Look-ups in named tables: a row name and a column name give one cell, copied from the table.

Table Rokol
         Vil  Muz
Migug    147  183
Gezumag  197  133
Zoko     157  154
Dib       76   11
Goginaz  237  143
Nif      128  214
Depon    171  172
Ner      154  126
Duk      140  133
Kov      209  141
Tadabor  178  126
Fozupo   157  142

What is the Muz of Duk in Rokol?
133
What is the Muz of Goginaz in Rokol?
143
What is the Vil of Ner in Rokol?
154
What is the Vil of Fozupo in Rokol?
157
What is the Vil of Tadabor in Rokol?
178
What is the Muz of Depon in Rokol?
172
What is the Muz of Gezumag in Rokol?
133
What is the Muz of Fozupo in Rokol?
142
What is the Vil of Dib in Rokol?
76
What is the Vil of Duk in Rokol?
140
What is the Vil of Kov in Rokol?
209
What is the Vil of Migug in Rokol?
147
Row with the largest Vil: Goginaz

Denopi:
|  | Novod | Zelu | Silu | Kel | Dar |
|---|---|---|---|---|---|
| Lon | 179 | 114 | 84 | 132 | 47 |
| Sulog | 150 | 124 | 98 | 131 | 82 |
| Tovu | 134 | 130 | 115 | 131 | 110 |
| Konudim | 165 | 119 | 90 | 131 | 63 |
| Rakot | 179 | 115 | 84 | 133 | 47 |
| Gug | 174 | 129 | 164 | 144 | 150 |
| Kago | 186 | 127 | 170 | 146 | 149 |
| Bunonin | 170 | 117 | 88 | 131 | 58 |
| Nez | 151 | 133 | 152 | 139 | 147 |
| Dutakim | 226 | 120 | 184 | 155 | 146 |

What is the Silu of Sulog in Denopi?
98
What is the Kel of Dutakim in Denopi?
155
What is the Zelu of Bunonin in Denopi?
117
What is the Kel of Nez in Denopi?
139
What is the Dar of Konudim in Denopi?
63
What is the Dar of Kago in Denopi?
149
What is the Zelu of Sulog in Denopi?
124
What is the Silu of Gug in Denopi?
164
What is the Novod of Rakot in Denopi?
179
What is the Dar of Sulog in Denopi?
82
What is the Novod of Dutakim in Denopi?
226
What is the Novod of Kago in Denopi?
186
What is the Kel of Tovu in Denopi?
131
What is the Novod of Tovu in Denopi?
134
What is the Novod of Nez in Denopi?
151
What is the Dar of Bunonin in Denopi?
58
What is the Zelu of Kago in Denopi?
127
What is the Dar of Lon in Denopi?
47
What is the Kel of Konudim in Denopi?
131
What is the Zelu of Rakot in Denopi?
115
Row with the largest Dar: Gug

Table Zas
|  | Gosebud | Naru | Fafil | Difolu | Zuziz | Tamada | Piv | Dil | Sanateg |
|---|---|---|---|---|---|---|---|---|---|
| Lifik | 166 | 144 | 118 | 143 | 211 | 188 | 166 | 155 | 155 |
| Bisaru | 183 | 156 | 153 | 150 | 145 | 103 | 129 | 135 | 148 |
| Bip | 108 | 124 | 96 | 183 | 134 | 137 | 143 | 178 | 119 |
| Tiret | 118 | 159 | 141 | 90 | 122 | 156 | 137 | 175 | 172 |
| Potir | 120 | 69 | 167 | 126 | 145 | 145 | 98 | 202 | 161 |
| Puti | 189 | 110 | 146 | 105 | 166 | 147 | 115 | 151 | 64 |
| Mupam | 116 | 140 | 154 | 112 | 161 | 157 | 130 | 167 | 175 |
| Bol | 97 | 175 | 161 | 156 | 158 | 120 | 201 | 97 | 95 |
| Sot | 127 | 126 | 136 | 159 | 115 | 155 | 164 | 124 | 150 |
| Vipu | 137 | 63 | 185 | 197 | 140 | 142 | 170 | 175 | 139 |
| Siz | 136 | 134 | 138 | 154 | 152 | 176 | 182 | 90 | 138 |
| Gef | 165 | 138 | 149 | 113 | 150 | 109 | 144 | 126 | 176 |
| Tidutu | 187 | 205 | 111 | 168 | 159 | 122 | 172 | 161 | 96 |
| Luk | 153 | 168 | 160 | 117 | 136 | 173 | 166 | 99 | 174 |

What is the Zuziz of Vipu in Zas?
140
What is the Piv of Tidutu in Zas?
172
What is the Dil of Vipu in Zas?
175
What is the Sanateg of Tiret in Zas?
172
What is the Sanateg of Luk in Zas?
174
What is the Difolu of Bisaru in Zas?
150
What is the Sanateg of Tidutu in Zas?
96
What is the Dil of Potir in Zas?
202
Which row has the largest Gosebud? Puti

Somisuv:
,Sedazep,Gudaz,Kat,Tuk,Zem
Ver,22593,10521,-17269,5197,-5258
Gozer,13199,10521,-17269,2444,-5258
Bubim,-5588,8236,-17269,-309,12880
Varur,-43161,19663,42491,-14075,-23396
Mevek,-5588,17377,18587,-3062,-32465
Misug,13199,10521,-17269,5197,-5258
Muv,-52555,24233,66394,-16828,-50603
Gop,22593,10521,-17269,5197,-5258
Mukev,-43161,24233,66394,-14075,-50603
Detame,-24374,5951,-5317,-5815,31018
Zer,13199,12807,-5317,2444,-14327
Zusob,13199,10521,-17269,5197,-5258
Lag,-43161,24233,66394,-14075,-50603
Nopotib,-24374,5951,-5317,-8569,31018

Gozer, Kat => -17269
Mevek, Zem => -32465
Detame, Zem => 31018
Mukev, Gudaz => 24233
Zer, Sedazep => 13199
Varur, Zem => -23396
Detame, Tuk => -5815

Fumak:
|  | Fepo | Tepas |
|---|---|---|
| Nupi | 44.0 | 33.2 |
| Kom | 21.3 | 27.9 |
| Dazos | 30.2 | 27.2 |
| Tevur | 86.7 | 43.9 |

Nupi, Fepo -> 44.0
Kom, Fepo -> 21.3
Tevur, Fepo -> 86.7
Kom, Tepas -> 27.9
Tevur, Tepas -> 43.9
Nupi, Tepas -> 33.2
Dazos, Tepas -> 27.2
Dazos, Fepo -> 30.2
Row with the largest Fepo: Tevur

Boseku.csv
,Netivo,Fif,Lifudo
Lumarov,43259,70469,63094
Kotem,44381,71792,52075
Gube,56989,60896,61910
Pog,20971,78262,70108
Lov,39301,46738,72323
Saru,95544,53246,35040
Led,87207,41762,42485
Kolu,17996,75415,64783
Per,38778,60462,64067
Gimif,40244,44498,65202

Fif of Lumarov is 70469
Lifudo of Lov is 72323
Netivo of Gube is 56989
Fif of Lov is 46738
Netivo of Saru is 95544
Fif of Kolu is 75415
Fif of Gimif is 44498
Netivo of Kolu is 17996
Netivo of Gimif is 40244
Netivo of Pog is 20971
Lifudo of Per is 64067
Which row has the largest Lifudo? Lov

Tivil =
|  | Zib | Pifan | Kemos | Paketum |
|---|---|---|---|---|
| Fol | 0.93 | -0.06 | 0.08 | -0.59 |
| Vegusug | 0.73 | 0.22 | 0.33 | -0.32 |
| Naz | -0.17 | -0.33 | -0.11 | -0.34 |

What is the Kemos of Vegusug in Tivil? 0.33
What is the Paketum of Fol in Tivil? -0.59
What is the Pifan of Fol in Tivil? -0.06
What is the Kemos of Naz in Tivil? -0.11
What is the Paketum of Vegusug in Tivil? -0.32
What is the Kemos of Fol in Tivil? 0.08
What is the Pifan of Naz in Tivil? -0.33
What is the Pifan of Vegusug in Tivil? 0.22
What is the Zib of Vegusug in Tivil? 0.73
What is the Paketum of Naz in Tivil? -0.34
Which row has the largest Kemos? Vegusug

